Rotation paths and how fast each direction turns (degrees each step)
Each turn is a multiple of 5 degrees from 10 to 175, or 0.
Each row of a path follows its step; steps can be skipped.

step 0: [  2  12  -4 -20  -9  12 -32  20   2 -11  -6   2   7  18 -15 -11   2   5
  -7  16  -5 -18  21  -1  -2  10  -2  -8 -13  27 -11  15   7 -10   8  17
  -6 -22 -11  22   2 -10 -13 -14  -2  -2   4   7   7   2   2   0  19  -9
  -5  13 -14 -22  -6  -7   1   0  37   1   2]
step 1: [ -8  22 -12  -9 -14   4  28  15  -1   3 -15 -20   2  -3   1   5 -19  -9
  -5  20  28  25 -13 -20   0 -22   9  11  -4  26 -11  14   7   1  -2   6
  -3  15   1  10 -11  -9  -1 -13  13  10  -4  -4 -16  -6 -20  -2   6  -7
  28 -11 -14   3  -6   0  13  11   9   2   1]
step 3: [  5   8  -4 -12  -9  11 -35  15   0   8   4  -2  20  -3  14 -10  21  -3
 -25  14   2 -16 -22   4   5 -19   5  13   9  -4  -4  -6  15  -7   0  12
  16 -23  -1   6  21   8 -23   7  -2  -1 -10  11  -9 -25  12   4  26  -8
  -2  -4   7   4  23 -11  -1  -9  11   7   9]
step 9: [ 15  -4  -4   6  13 -13  17   4  12   1   0 -11   5  13  34  -6   6   2
  16   7  16 -26 -10  -1   1  -2 -11  -8   8   9 -10 -20   1 -18   5 -15
 -16  -7  -3   1   7  -5 -17 -22  -9  10  20   3 -18  -8 -11 -13   7   5
   7  12 -19  31  14 -14  17  -3  -8   3 -18]
step 11: [  3  18   2  -4  16 -19  -2   0   6 -10 -11  10  20  11  17   3  18   7
   0 -10   9   6 -17   2  21  10  29 -10  -9   2  16   3  -9 -15 -24  -6
   1 -20  -2   8   8 -12  19  25  26  -7   9  -4  -4  -6  17 -15  -7   8
  -8   1   7 -20  -4 -18 -15 -18   1  -9  14]
step 20: [-14 -28   9   4   2  -6   4  17  10  11 -17  -2  -3 -18  16  -8  -3 -16
  -1  -9  -8  16   0 -15   0 -13  17  25   1  14   0   0  22  20 -21   7
   3  13  -8   3  -2 -25  10  -4   0  15  -3   5 -11  20 -18   3  -6   5
  14   7   4   7  -2   2   7 -34 -25  13   0]
step 21: [ -5  10 -10   5  11  17 -24   3   5  -7  13  20  -9  -2 -11  33  14 -19
 -10   9 -31   3  19   7  10  -6  -7  12   7  -7   4 -11  -2   7  -5   1
   6   1   0 -11   0  -7 -23 -12 -16 -17  30  -1 -20  13   7  13  12  21
  -4   7  -3  12   0  -3  13 -16 -15 -12  -2]
step 23: [-17 -24   7   1  -3 -14  -4 -16  -3   3  -4  -1 -10   3   9 -11  -1 -21
   7  18  -5  14  12 -17  11  10  -1   3 -11  18  -5  18 -12  23 -22   2
 -12   0 -15  -3 -11 -11   2   3 -13  17   4  -5 -12 -10   7   9 -21   5
  10   9 -12   1 -20  30 -25  -8  11   5  29]
step 25: [  2  13  -5   4 -13  12 -18  -5  26  -9   8   6  -4   3 -13   1  15  -7
  10   4 -10 -12   5   9   6  14  -9 -10  13   2 -11 -18 -34   2  -8  22
  14   2   1  -7  10 -31 -10 -26  -2 -20 -19  18   6  -1  -7   6   9  -3
 -14   9 -16  16  -7   4  -7  -5  -3  25 -17]
Directions:
[-4 -2 -3 -1  0 -2  3 -2 -2  0  0 -4 -8  0 -1 -3  5  0  0  4 -1 -4  1  1
  3  1  2 -1  1  0 -3 -2  1 -1 -8  6  1  0 -3  3  0 -4 -3 -3 -5 -3  0 -1
 -3 -6  3  3 -4 -1  0 -3  8 -1 -1 -3  5  5 -5  0  2] | 20
[-1 -3  2 -2  1 -6 -5 -3  3  3  1 -1  3  2 -3  2 -5  3  0  1  5  7  3  2
  5  2  5  6 -2  4  1 -1  3 -2 -8 -4 -1  3  7  3 -2  1  2  0  1  1 -3  2
  0 -2 -2  5  1  4 -6 -1 -1  2 -2  1  2  3 -2 -3  1] | 115
[  3  -1   4  -2   2   4  -5   0  -1   2   2   1   3  -3  -2   5   1   3
  -6   3  -7  -2   2   1   1   1   1   5   5   1 -11  -7  -1   0   1   0
   1  -6   2   2  -1   1  -2   4   3  -4  -4   1   0   5   2  -3   0  -2
  -1   1  -1  -1  -2  -6  -1   0  -6   2   1] | 100
[ 2 -6  2  3 -3 -1 -7  3  0 -3 -4 -2  1  1 -4  0 -1  7  0  2  1  0 -4  2
 -6  5 -1 -2  1  5  0  0 -1  5  3  2 -1  4  2  0  4 -3 -1  3 -5 -3  4  1
 -1 -5  4 -1  6 -7  1 -3 -3  6  2 -1  1  3  0  1 -3] | 115
[-4  0 -1  5  2  5  3  2  4 -1  2 -7  2 -6 -1 -2  3  5  3  0  2  1  1  9
  0  4 -1  4 -1 -3  6 -2 -4  0  2 -1  3  2  0  6 -1 -5  2 -3  5 -1 -3 -1
  2  3  5 -2 -3 -5 -4  1 -1  0 -2  4 -1 -3  0  0  5] | 125
[ 5 -2 -1  1  2 -3 -3 -3 -1 -1 -2 -2  5 -1  2 -6 -3 -4  0  3 -4 -3 -1 -4
  4  1 -5 -1 -6  3 -3  0  3 -3 -1  2  6  3  1 -2  3  3  1  5  3  1 -3 -2
  1  0  8 -1 -3 -1 -2 -5  7  3 -3  3 -1 -5  4 -3  0] | 90
[-6 -3  0  4  6 -4 -7  0  0 -5 -1 -3 -4 -2 -6  1  2  2 -5 -2 -2 -3 -3  5
  3 -1 -2  3  1 -1 -2  4  1 -2  5 -2 -4  3 -2 -2 -4  1 -4  3 -1  5  2 -5
  0  3  3  3 -1  5  3  0  0 -6 -3  3 -1  1  1  1 -5] | 135
[ 0 -1 -1  5  1 -1  0  3  0 -6  2 -4  4  3  4  2  1  0  1 -2 -7 -2  2  6
 -6 -1 -2 -2  3  0 -1 -1  1 -2 -5  1  3 -3  9 -5  3  5  2 -4  1 -1  5 -6
 -2 -4 -5  4  2  0  0  3  0 -3 -2  0  1  0  0 -5  1] | 115

step 0: [ 15 -29  -8 -16  -7  -7  13 -13  -8 -26   4  -3  -4 -10  -2 -14   6  -6
  -8  -4  -4  -7  38  13   0  -1  -6   1  17  -9  12  13 -23  16 -12  -3
   1  -4  17  24  13  34   2  -5   1  15  -3 -19 -18  -3   0  -4  15  11
  -2  17   7  -4  -9  13 -11 -26 -11  -4  -1]
step 2: [ -1   3  -9  -7  -5 -16  12 -24 -11   0   2 -24  16 -23  22   1  16 -16
   7 -12  -8  -8  -2  23  -6   6  23 -11  30  -4   9 -12   1   2  18   5
   3   7  12  16   2  15  32  14   7   0   4  -9  -1  -2   3   4  11  26
  -9  16 -16  30   2  -2  -4 -14  -2   9   9]
step 3: [  6  -4 -10  -4  12  -3  10   2  -6 -21   9 -29  -4 -12  10   8 -11 -22
   6  -2  -9   1  13  31 -12 -25  -7  -1  24   0  11  -8 -15   1   0 -10
  16 -10  27   4   4  21  13 -23   9  -9 -18 -15 -12  -8  25   3  -5  12
  -7 -23  16   7 -17   0 -16  -4 -16  -1   0]
step 5: [ -9  -7   9  -4   6  -5   7  -1   3  -3  -4 -31  -4  -9  14   5   0  -8
 -15  21 -14 -13   0  11 -10  -7  -3   4  24  32  -1  -6  15  12  -6 -21
   8 -15   6  12   7  17   7  33   7  -3  -9 -17 -19  11  17   0  -1   2
  -3  16  -4  35  -6  -7  13 -19  -1   6  25]
step 10: [ -3   2   3   0   0  -5  21 -11 -13 -18  11   4   0  -6  -4  -5  30   2
  11 -16 -12  14  30  23   4   8  -1   7  11  15  20  -2  -2  -9   0 -17
  16   4  15  24   5   8 -20  10  30   7 -23  -3 -14   8   4 -19   6   7
 -15  -2  -9  12  -1  16   2  -9 -31  15  -8]
step 11: [ -2  15 -11 -14   2  -6  12 -26 -10 -18   8 -19  17   8  -2  -1  32 -14
  -4  -2  -6 -21  18  10  -4 -39   8  -1  25   8  13  -4   0  10  14  -4
  18 -15  -5  21  17  16  10   8 -21  16  -6   6   0 -12  -6 -11  11   7
  -4   7  -4  13   1  22   1   2   4  15  -2]
step 16: [  7 -20 -10   5  -5   7  27  -7 -12  -2 -15  -3 -14 -20 -10  -7   1 -15
  19 -11 -24   4   6  11   7 -23 -14  -6  12  24  15 -13  -1 -13   1 -12
  11 -12  31   5  -2   9  27  13 -11   1 -10   0  -1   2  16  10  -6   7
  18 -13   7  26 -13  -6  17 -20 -13   6  -5]
step 20: [  0 -15  10 -19  -1 -22  20   7  -9 -27   6  -8   5 -11  -7   8  25  -4
  13 -11 -16   1  16   5 -27  -8  -5  -5  30   5   6  -8  13  -1  18  12
   8  -8   9   3  21  14  12  -6  15  -8   5  -2 -14  -4 -18  -6  16  14
   7   3  17  18  -4  32  -6   5 -16  12 -18]
step 21: [  7  11   8  -7  -1 -12  20  -9 -23  -4  -2  -4  16 -21  14  -2   2 -24
  -8 -10 -26  -5  16  15  11 -12  23  14  27 -20  13  -6 -22   1  11  -5
   2  14  19  17   5  25   8  12   0  -4 -19 -17 -25   0 -12  -7   3  19
   2  15   1   2   4   2 -16  -5   8   6   1]
Directions:
[-1 -7  4 -3  1  3 -2  0 -3 -7  1 -4  2  2  4  2 -2 -2  0 -7  4 -2  2 -1
 -3 -4  1 -4  2  2 -5  2  0  7  2  0  2 -1 -5  1  7 -1  2 -2  2  0  9  0
  2  0  1  1  2 -3  0 -3 -5  1 -3  0  4 -2  2 -1  2] | 125
[-2  5 -7  6 -1  1  3 -3  1 -1 -3  1 -2  5 -5  0 -6 -3 -3 -8  1 -8 -1 -3
 -2  2  2  2  2 -2  3  2  2 -1  0  2  0  4 -1  0  0 -3  5 -1  5 -1 -1  4
  0 -2 -3  1  2  5  0  4 -1  0  2 -2  7 -5  3 -3  1] | 145
[ 4 -3  1 -5  3 -3 -4 -1  1 -4  1  3 -1  3  0 -5 -4 -3 -3 -2 -1 -4 -3  2
 -4 -4 -4 -1 -4  2  3  0  1 -2  0  1  8 -3  1  2  0 -2 -6 -4 -8  0 -4  1
  2 -7  1  1  1  5  1  0  2  3  3 -2 -1  4  2 -7  2] | 135
[  6   2  -3  -3   1  -5   0  -3  -6   1   2  -5   2   2  -1  -7  -5   1
   2  -1   2   5   6   1   4   0   1  -3   1  -5   0  -2   0   1  -2   0
   0  -1  -6   0   6  -1  -3  -3   2  -2  -2   3   1   2 -11  -2  -3   3
  -1   1   0   2   1   5  -2  -1  -3   3   4] | 35
[-2  1 -2  4  3  4 -3 -1 -6 -2  2  1  7  4 -1 -3 -3 -7  4  4 -2  1 -3 -4
 -1 -2 -1 -1  5  9  2  5 -1 -5 -2  0  2  3  2  3 -1  1 -6  2  0  4 -3 -2
 -2  1 -3  2 -3 -2  3 -2 -3 -3 -7  0  3  0 -1  2  2] | 60
